A single turn carries every row of the set below to another of its rows. Some are shown first; where does it send the rows asked next?
q963: [-3.42  0.10 -4.63 -3.81 -2.47 -3.17 -0.70  0.09 -2.18  0.74  3.69  1.10
 -0.26  5.02  1.54 -1.10 -0.05]
q612: [ 1.61  0.21 -1.74 -1.86 -1.88 -1.17 -1.04  0.51  4.75 -3.81  2.28  3.73
 -0.32  5.20  5.03 -0.94 -1.09]
q905: [-3.11 -0.28 -4.98 -3.27 -1.56 -3.30 -0.94  0.37 -1.56  0.77  2.57  0.41
 -0.52  5.91  2.17  0.35  0.61]
q852: [-4.17 -0.16 -3.94 -4.23 -1.82 -4.06 -0.97  0.54 -1.99 -0.28  3.64  1.33
 -0.90  4.91  2.28  0.12  1.23]
q308: [ 1.34  2.73  4.01  1.47 -1.28  1.28 -4.74 -0.94  1.96 -3.85 -1.89  0.34
 -2.10  1.14  2.49 -3.12  0.90]
q240: [ 1.09  0.54 -1.18 -1.45 -1.70 -1.06 -0.54  0.55  4.27 -3.25  2.20  4.36
  0.31  5.57  4.14 -0.64 -1.57]
q544: [ 4.67 -1.10 -1.65 -2.39 -0.19 -2.27 -4.65 -3.32 -2.08 -3.33  3.07  0.60
  1.95  2.01  5.12 -1.17  2.64]
q810: [-4.01  1.23 -1.27  0.32 -1.54  0.22 -5.24 -0.75 -4.95 -0.51  0.19 -1.62
 -3.28  1.18 -0.55 -1.46  2.75]
q566: [-3.83  1.08 -0.53 -0.27 -2.12  0.82 -4.74 -1.02 -5.11  0.06  0.08 -1.55
 -3.80  0.82 -0.21 -1.99  1.22]
q450: [-3.64  2.28 -0.61 -0.27 -0.82  0.64 -4.50 -0.94 -5.03 -1.27 -0.01 -2.11
 -3.47 -0.38  0.04 -0.98  1.39]
q149: [-3.57 -0.98 -4.58 -3.50 -2.12 -2.71 -0.17  0.20 -1.88  0.93  3.16  0.62
 -0.83  4.98  2.31 -0.29 -0.37]
q698: [-3.31  1.48 -0.18 -1.11 -1.96  0.66 -4.49 -1.22 -4.48  0.43 -0.09 -1.79
 -3.70  0.80 -0.99 -2.28  2.31]
q220: [-3.48  1.96 -0.99 -1.48 -1.27  0.52 -4.23 -1.83 -5.49  0.73  0.24 -0.92
 -3.01  0.05  0.15 -1.65  2.56]
q631: [ 1.65 -0.44 -0.83 -1.38 -1.75 -1.36  0.07  1.06  4.61 -3.28  1.45  3.75
 -0.46  4.94  3.77 -1.38 -1.68]
q599: [ 2.13  0.05 -0.78 -3.58 -0.06 -3.26 -4.62 -3.58 -4.15 -3.74  2.48  2.02
  3.71  1.23  1.51 -0.37  1.06]
q857: [ 5.77 -0.20  0.25 -4.42 -0.46 -1.56 -5.85 -1.72 -1.03 -3.63  2.40 -1.39
 -1.54  1.91  2.61  0.24  2.92]
q840: [ 1.09  0.37 -0.20 -3.34  0.09 -3.56 -5.86 -2.88 -4.20 -3.35  2.25  1.48
  3.62  0.48  1.40  0.33  0.91]
q974: [ 1.79  0.35 -0.81 -1.11 -1.36 -1.72 -0.74  0.91  5.28 -3.50  1.13  2.84
  0.69  5.63  3.26 -0.69 -1.49]
q316: [ 2.41  1.23 -0.55 -2.44 -1.59 -0.90 -1.18  0.53  4.89 -3.57  2.36  4.03
 -0.34  4.30  4.22 -1.02 -1.35]
q329: [ 3.51 -1.44 -1.73 -2.35  0.32 -3.04 -4.55 -2.62 -2.16 -2.55  2.81  0.58
  2.52  1.43  5.19 -0.53  3.23]
q86: [ 1.37 -0.10 -1.15 -1.68 -1.97 -1.23 -1.07  0.38  4.46 -3.47  1.94  4.37
  0.23  5.35  4.32 -1.40 -1.32]
q546: [ 1.18  2.42  3.47  0.53 -1.01  2.47 -5.11 -1.05  1.24 -4.21 -1.23  2.04
 -3.16 -0.34  1.52 -2.13  0.89]
q547: [ 1.33  0.70 -0.19 -2.21 -1.10 -2.42 -0.45  0.70  4.13 -3.50  0.40  4.32
  0.54  5.68  4.56 -1.11 -0.43]
q396: [ 0.88  1.99  3.09  2.34 -1.26  1.78 -5.09 -0.28  1.94 -4.78 -1.25  0.87
 -2.41  0.81  0.63 -2.50  0.72]
q828: [ 1.80  2.75  2.87  1.39 -0.49  1.68 -4.22  0.16  1.89 -5.23 -1.63  0.68
 -3.10  0.34  1.99 -1.84 -0.18]
q145: [ 1.84  0.85 -1.68 -1.63 -0.73 -1.94  0.05  1.26  4.15 -4.04  1.34  2.85
 -0.11  4.85  4.83 -0.46 -1.58]
q935: [ 3.31  0.92  0.95 -5.80 -0.37 -2.75 -5.69 -1.95 -3.28 -4.01  1.90  0.07
  0.20  1.12 -1.14  0.89  1.17]
q762: [-3.59  0.22 -5.27 -3.36 -0.85 -3.20 -0.08  0.31 -2.88  0.07  2.98  0.14
 -0.57  4.10  2.82  0.31  0.22]
q61: [-4.16  2.03  0.15 -0.80 -2.12 -0.31 -5.21 -0.98 -4.26 -0.56  1.43 -2.69
 -3.49  0.28  0.18 -2.02  2.62]
q925: [-3.45  2.26 -0.23 -1.10 -1.45  0.52 -4.13 -1.62 -4.72 -0.13 -0.67 -1.70
 -3.13  0.23 -1.23 -1.85  1.95]
q976: [ 1.55  1.13  3.36  1.14 -1.53  2.47 -5.07 -0.79  2.10 -3.99 -1.70  1.39
 -3.24  1.08  1.76 -2.69  0.95]
q287: [ 1.57  1.83  3.19  0.39 -1.30  2.47 -4.74 -0.52  2.27 -4.41 -2.09  1.40
 -3.61  0.89  1.65 -1.86  1.02]
q809: [-2.18  0.78 -4.84 -4.29 -1.84 -3.05 -0.14 -0.18 -1.73  1.14  3.90  0.98
 -0.21  4.69  3.05 -0.54  0.12]
q140: [ 1.53  1.80  3.27  1.59 -1.14  2.81 -4.29 -0.62  2.29 -3.90 -1.46  1.63
 -2.88  1.28  2.12 -1.93  0.76]
q685: [ 1.29  1.72  3.24  1.70 -1.61  2.23 -4.49 -0.07  1.30 -4.32 -1.71  1.49
 -3.41  0.92  1.32 -2.91 -0.09]
q741: [ 6.19 -0.02 -0.14 -4.09 -0.31 -2.70 -5.28 -0.58 -0.60 -3.23  2.21 -1.08
 -0.99  2.09  3.41  0.13  3.36]
q385: [ 3.74  1.81  1.44 -4.94 -0.49 -3.09 -6.53 -0.77 -2.50 -3.93  1.61 -0.19
  0.12  0.97 -0.51  0.93  1.14]
q853: [-3.40  0.62 -5.14 -3.29 -2.26 -3.08 -0.58 -0.55 -2.45  0.59  3.81  0.72
  0.21  4.46  2.18 -1.13 -0.08]
q231: [-3.58  0.71 -4.53 -3.33 -2.01 -2.61 -0.36  0.12 -2.43  0.91  3.96  0.94
 -0.73  4.96  1.28 -0.18  0.22]
q224: [-3.12  2.10  0.04 -0.21 -1.64  1.32 -4.16 -1.21 -4.48  0.29  0.31 -1.88
 -3.84  0.55 -0.70 -1.54  2.45]

q450 -> q828
q857 -> q544
q810 -> q396
Where do these go?
q853 -> q925
q140 -> q240
q546 -> q316
q329 -> q840
q308 -> q547
q86 -> q963
q149 -> q566

A single turn carries every row of the set below to another of its rows. Some are shown first; where does it send the rows asked next?
q423: [-3.28  0.73 -0.35 -2.17  0.50  1.11  3.78 -0.01 -0.04  4.05 -1.20 -3.01
 -3.84  1.91  1.59 -0.74  3.07]
q652: [-0.14  2.00 -2.31 -1.70 -0.17  0.31 -1.38  3.12  3.98  3.26  1.21 -0.38
 -0.87 -1.33  0.27  0.02  4.02]
q302: [-0.13  1.57  0.43 -5.86  1.48 -1.38  0.41 -1.41  3.57  1.16 -2.41 -1.98
 -1.19 -3.38 -1.40 -1.33  1.79]
q275: [-0.74  3.20 -1.29 -1.43 -0.75  1.33 -0.21  3.12  3.03  3.42  2.62 -3.26
 -1.64 -0.52 -0.71 -0.03  4.23]
q485: [-0.14  0.12  2.91 -2.40  1.33 -0.90  6.52 -3.88  1.01  0.59 -1.92 -2.09
  1.41  0.67 -1.53 -3.57 -0.62]
q504: [-1.67 -0.80  2.02 -1.87 -0.20  0.90  5.27 -3.65  0.66  1.38 -3.23  1.06
  0.45  1.24  0.01 -4.31 -1.95]
q7: [ 0.09  0.81  2.78 -1.23  0.39 -0.99  7.09 -4.54  1.15  0.22 -1.51 -0.39
  0.12  1.74 -0.01 -2.03 -0.46]
q27: [ 0.93 -0.64  0.25  0.50 -2.68 -0.15 -4.11  2.57  2.93 -0.53  1.50  1.73
  2.86  1.70 -1.57 -2.01  2.19]
q81: [-1.73  2.36  0.95  0.28 -0.71  4.72  1.13  4.56 -2.00 -0.73  1.29  0.08
  0.80  1.10  0.63  2.19  0.51]
q473: [ 0.75  0.43  0.15 -5.03  1.45 -0.70 -0.82 -1.25  2.14  2.03 -2.51 -2.74
 -1.65 -2.25 -4.29  0.00  2.17]
q991: [-1.84  0.67 -0.42  1.43 -2.32  2.05 -0.49  4.24 -3.45  0.78  0.97 -0.45
  0.36  2.69  0.20  2.18  2.39]
q411: [-1.63  1.65  0.05 -5.72 -0.25 -1.79  2.26 -1.78  2.06  1.01 -1.30 -4.00
 -1.02 -3.56 -2.15 -2.57  1.22]
q515: [-2.71  1.89  0.32  0.86 -1.40  1.07  0.99  4.47 -4.25 -1.07  1.01  0.86
 -0.47  2.78 -0.25  1.37  1.94]
q936: [-1.91  2.96 -1.30  1.50 -2.74  0.96 -0.58  1.16 -4.06  0.35  2.07 -0.20
 -0.24  1.53  0.37  2.67 -0.05]
q805: [ 2.08  0.79  0.93  1.50 -3.84  0.66 -3.53  1.98  1.30  1.11  1.85  0.49
  2.38  3.19 -2.83 -1.21  2.05]
q218: [-3.24  1.19 -0.64 -2.44 -0.77  0.37  4.68  0.26 -0.83  2.15 -1.51 -1.07
 -4.00  3.24  2.33 -0.90  2.82]
q90: [ 0.81  0.24 -3.78 -1.07 -1.05 -0.50 -0.85  1.86  3.03  3.65  0.98 -1.11
  0.18 -2.41 -1.95  1.08  3.20]
q317: [-3.60  3.21 -0.13 -1.85  0.66  0.66  1.86 -1.21 -2.03  3.55 -0.47 -1.83
 -4.65  3.01  0.10 -1.49  1.20]
q399: [ 0.67  1.56  3.71  2.13 -0.20 -0.25  3.36 -0.33 -2.22 -2.96  1.01  1.50
  3.60  1.21 -2.56  0.22 -1.36]
q247: [ 1.98  1.20  3.08  1.40 -0.49  2.83  3.12  0.19 -0.41 -0.66 -0.25  2.62
  4.47  2.18 -1.85 -1.22 -2.24]
q375: [ 1.13 -0.84  2.21 -2.77 -3.38 -2.34 -1.09 -2.93  0.30 -1.22 -2.18 -0.32
  2.97  0.14 -4.34 -3.69 -0.93]
q738: [ 1.31  0.06  2.85  1.19 -1.50 -0.09  2.29  0.29 -2.36 -2.70  0.36  0.47
  5.62  1.52 -2.96 -0.55 -1.37]
q783: [-0.40  2.78  1.99 -3.03  0.88 -0.56  5.69 -3.40  0.51 -0.01 -0.14 -1.78
  0.43  3.59 -1.40 -5.08 -0.98]
q265: [ 0.70 -2.18 -1.51  0.03 -3.00 -0.47 -1.94  2.01  3.73 -0.62  2.47 -0.66
  3.26  1.33 -2.72 -2.42  2.57]
q250: [ 0.66 -2.01  2.48 -3.93 -0.60 -0.73 -2.02 -1.05  2.82 -2.23 -1.01 -2.21
  1.51  1.49 -5.08 -3.54  1.41]
q942: [ 1.24  2.53  0.75  0.33 -2.52 -0.28  3.28 -0.98 -1.60 -3.13  2.41 -0.20
  4.94  2.17 -1.13 -0.99 -2.27]
q717: [ 0.80 -0.97  3.09 -3.67 -1.04 -1.80 -2.23 -2.01  2.47 -2.66 -2.03  0.15
  2.52 -0.31 -3.34 -3.38 -0.05]
q341: [-5.37  0.32 -0.11 -3.03 -0.39  2.87  3.26  0.75 -0.89  1.29 -1.68 -1.56
 -3.19  0.16  2.36 -0.89  0.77]

q27 -> q652
q942 -> q936
Where do these go?
q399 -> q515
q473 -> q250
q485 -> q738
q805 -> q275
q341 -> q504

